Each named turn below is shown by a few rows before and after it. Which turns, in which order, take the first row of each later pair to the second? The first pair is answered.
Q358:
[-1.27  2.42 -0.51 -0.36  0.62  0.86  3.10 -1.01 -0.49 -1.26] -> [-1.06  0.34 -1.49 -0.91 -2.33  1.57  0.66  2.89  0.88  0.69]
[-2.05  1.08 -2.49 -0.99 -2.01 -1.46  0.76  2.69  0.61 -0.67] -> [-1.60  1.69 -1.70 -1.26 -0.21 -2.35  1.83  1.18 -0.08 -2.87]
[ 2.62 -1.47  1.54 -0.83  0.55 -1.99 -2.31 -1.10 -1.79  0.06] -> [ 1.08  0.71  0.83  0.71  0.16 -1.48 -1.75 -2.93 -1.66  2.34]
Q609:
[ 2.35 -2.47  1.59 -0.76  1.02  0.95 -0.64  0.23 -0.39 -1.43] -> [-0.80 -0.90 -1.07 -1.49 -1.35 -2.31 -0.76  2.67  0.32 -0.50]
[ 1.29  0.17 -1.87 -0.84 -2.08  1.93  1.24  2.48  0.04  2.53] -> [ 1.01  0.82 -2.08 -0.05 -1.65  2.38  2.08  0.88 -0.28  3.30]
[-0.80 -1.96 -0.11  0.19 -0.37  1.09  0.71 -1.24 -0.59  0.06] -> [-0.63 -2.49 -0.22 -0.34 -0.69  0.76  0.27 -0.25 -0.48 -0.57]
Q909:
[-3.49  1.19 -2.39  0.40 -2.88 -0.99 -1.18 -0.73  1.08  4.02] -> [-4.33  2.58 -2.51 -1.00 -1.56 -2.80  1.39 -0.70  0.55  0.39]
[-0.13  0.78  1.40  0.35  0.28  0.00 -1.28 -0.87 -1.25  2.95] -> [-1.64  1.20 -0.17 -1.19 -0.98  0.71  1.11  2.72 -0.20  0.54]
[-0.07 -1.01 -0.01  2.64  1.54  4.72  1.30 -1.65 -0.46  1.44] -> [-1.23 -0.12 -0.71  1.49  1.75  4.02  3.91 -0.02 -0.32 -1.72]
Q864:
[ 1.41  0.06  1.30  1.51  1.00  0.52  0.68 -1.81  0.29  1.31] -> [ 1.51 -0.52  1.34  1.39  0.62  0.10 -0.06 -1.31  0.28  1.95]
[ 0.27 -2.56 -1.18 -1.77 -1.38 -1.10 -1.28  4.50  1.71 -0.82] -> [-0.11 -1.29 -0.97 -2.31  0.04 -0.65  1.35  3.98  1.58 -3.41]
[ 0.72 -0.08  1.33  0.10  1.19  0.50  0.21 -2.64 -0.18 -0.77] -> [ 0.37  0.17  1.20  0.76  0.45  0.74  0.14 -2.77 -0.21  0.17]
[ 0.89 -2.86 -0.82 -0.26 -2.54 -0.21 -4.00  2.11  0.84  4.56] -> [ 2.42 -4.48  0.14 -2.73 -0.96 -1.35 -2.97  3.72  0.54 -0.72]
Now pairs of rows:
Between the rows of a pair lie 2 to 3 turns.
[ 2.12 -1.44  0.70  0.66 -0.49  6.69  0.40  1.28  1.29  0.44] -> [ 2.72 -3.89  0.06 -1.60 -1.55  1.04 -3.09  4.23  1.12 -0.60]  Q909 then Q909 then Q609
[-1.32  0.88 -0.97  0.46 -0.55 -0.46 -0.81 -0.27 -0.07  2.35] -> [-1.33  0.39 -1.16 -1.33  0.14 -1.92  0.31  1.05 -0.07 -1.08]  Q864 then Q909 then Q864
[ 0.39  1.21 -0.20 -0.80  2.04 -6.39 -0.93 -2.32  0.43 -0.37] -> [-0.22  2.65 -0.22 -0.34  2.70 -5.51  0.45 -3.31  0.43 -0.32]  Q864 then Q864
[ 1.04  0.45 -0.92 -0.38 -1.21  0.84 -0.28  1.47  0.17  1.69] -> [ 1.53  1.28  0.24 -0.42  1.06  0.65  1.10 -1.10 -0.85 -0.67]  Q909 then Q864 then Q609
[-1.21  1.93 -0.13  0.00  1.75  0.75  0.14 -1.19 -0.06  0.33] -> [-0.42  1.09  0.52 -1.10  2.32  0.31  0.20 -0.58 -0.13 -1.45]  Q358 then Q358
[ 0.22 -1.28 -0.55  0.22 -2.09  0.50 -0.68  1.71  0.28  1.46] -> [-0.03 -0.97 -0.50 -1.26 -0.94 -1.91  0.48  1.66 -0.14 -1.67]  Q909 then Q358 then Q358
[ 1.52 -1.42  0.91 -1.12  0.39 -0.69 -1.47  1.11 -0.24 -1.82] -> [ 1.24  0.00  1.41  1.04  0.67  1.28 -1.29 -1.78 -0.37  0.88]  Q864 then Q909 then Q358
[ 0.87 -0.13  0.81  1.28  0.24  2.84 -0.66 -1.13  0.27  2.47] -> [-0.95  1.53 -0.17 -0.70  1.28  0.70  2.65 -0.63  0.33 -2.03]  Q609 then Q909 then Q864
[ 2.31 -2.91 -0.36 -0.23  0.71 -2.38 -2.81 -0.53 -1.13 -0.17] -> [-0.33  1.70 -1.06  0.79  2.11 -0.80  1.83 -3.36 -1.50 -1.64]  Q909 then Q358
[ 1.29 -0.79 -0.51 -0.62  0.78  2.13 -0.62  2.94 -1.54 -0.77] -> [ 0.53  0.32 -0.80  1.32  0.72  1.17 -1.85  0.11 -2.32  2.92]  Q358 then Q864 then Q864
[ 1.00  0.05  0.85 -1.42 -1.50  0.40  1.01  2.03  1.03 -1.62] -> [ 1.83  0.78  2.02  0.11  0.39  0.43  1.25 -1.98 -0.38 -1.32]  Q909 then Q909 then Q358
[ 0.96 -1.86  0.48 -0.52  0.43 -2.14  0.52  1.26 -0.41 -2.03] -> [-1.26  1.20 -0.14  1.95 -0.14  0.33  1.84 -1.56 -0.23  1.56]  Q864 then Q864 then Q864
[ 0.40 -2.00 -0.49  0.46 -3.23  1.07 -3.18  2.60  0.91  3.52] -> [ 1.60 -2.23  1.34  0.32 -0.42 -2.86 -4.39 -1.14 -0.91  2.07]  Q909 then Q909 then Q609
[ 1.41 -0.69  1.44  0.48  3.15  0.99  0.17 -3.41  0.15 -1.42] -> [-0.52  0.91 -0.04 -0.20  2.63  1.13  2.46 -1.79  0.88 -2.87]  Q864 then Q909 then Q909
[ 0.97 -1.88  0.13  0.23 -0.77 -1.15 -3.18  0.08 -0.18  2.28] -> [-0.47  0.41 -0.36  1.79 -0.21 -0.05 -1.34 -2.24 -0.24  3.25]  Q909 then Q358 then Q909
[ 1.74 -1.25  1.02  1.67  0.63  0.01 -2.67 -2.77 -0.40  1.69] -> [ 0.70 -0.87  0.15 -0.77  1.17 -3.81 -1.47 -0.52 -0.40 -1.88]  Q609 then Q609 then Q358
[ 2.23 -2.74  1.87 -1.41  0.94 -5.41 -4.04 -0.31 -1.41 -1.18] -> [-3.47  4.31 -1.03  1.48  0.12 -4.00  0.52 -3.48 -1.20  2.11]  Q909 then Q909 then Q358
[ 0.92 -1.30  0.38  3.70  0.37 -0.27 -4.43 -4.56 -0.01  2.69] -> [ 3.00 -3.69  1.82  0.68  1.99 -2.32 -3.99 -2.27 -0.40 -2.98]  Q864 then Q864
[-3.09  1.72 -2.73 -2.33 -1.92 -1.01  2.60  4.98  1.05 -2.46] -> [-2.49 -0.12 -2.46 -2.45 -2.14 -3.85 -0.45  5.48  0.75 -1.42]  Q909 then Q358 then Q909
[-1.03 -0.40  2.51 -1.34  3.43 -0.50  0.31 -3.79 -0.46 -2.79] -> [-0.19 -0.80  2.67 -0.10  2.91  2.77  0.06 -4.30 -0.25 -0.83]  Q909 then Q864 then Q358
[-2.12  2.30 -1.20  0.41  0.67 -1.08  3.14 -0.70 -0.02 -2.00] -> [-2.22  2.26 -1.28  2.04 -0.41 -0.44  0.83 -1.62  0.06  2.38]  Q864 then Q909
[ 0.66  0.38 -1.19 -0.70  2.16  0.42  0.77  0.01 -1.97 -2.36] -> [-0.18  1.29 -1.30 -0.36  2.06  0.04  1.02 -0.84 -2.06 -1.99]  Q609 then Q609 then Q609
[ 1.95 -1.99  2.11 -2.15 -0.78 -0.46 -1.89  2.97  1.41  0.07] -> [ 0.83 -1.37  1.26 -2.02 -1.56 -1.47 -2.08  3.35  1.47  1.09]  Q909 then Q358 then Q358
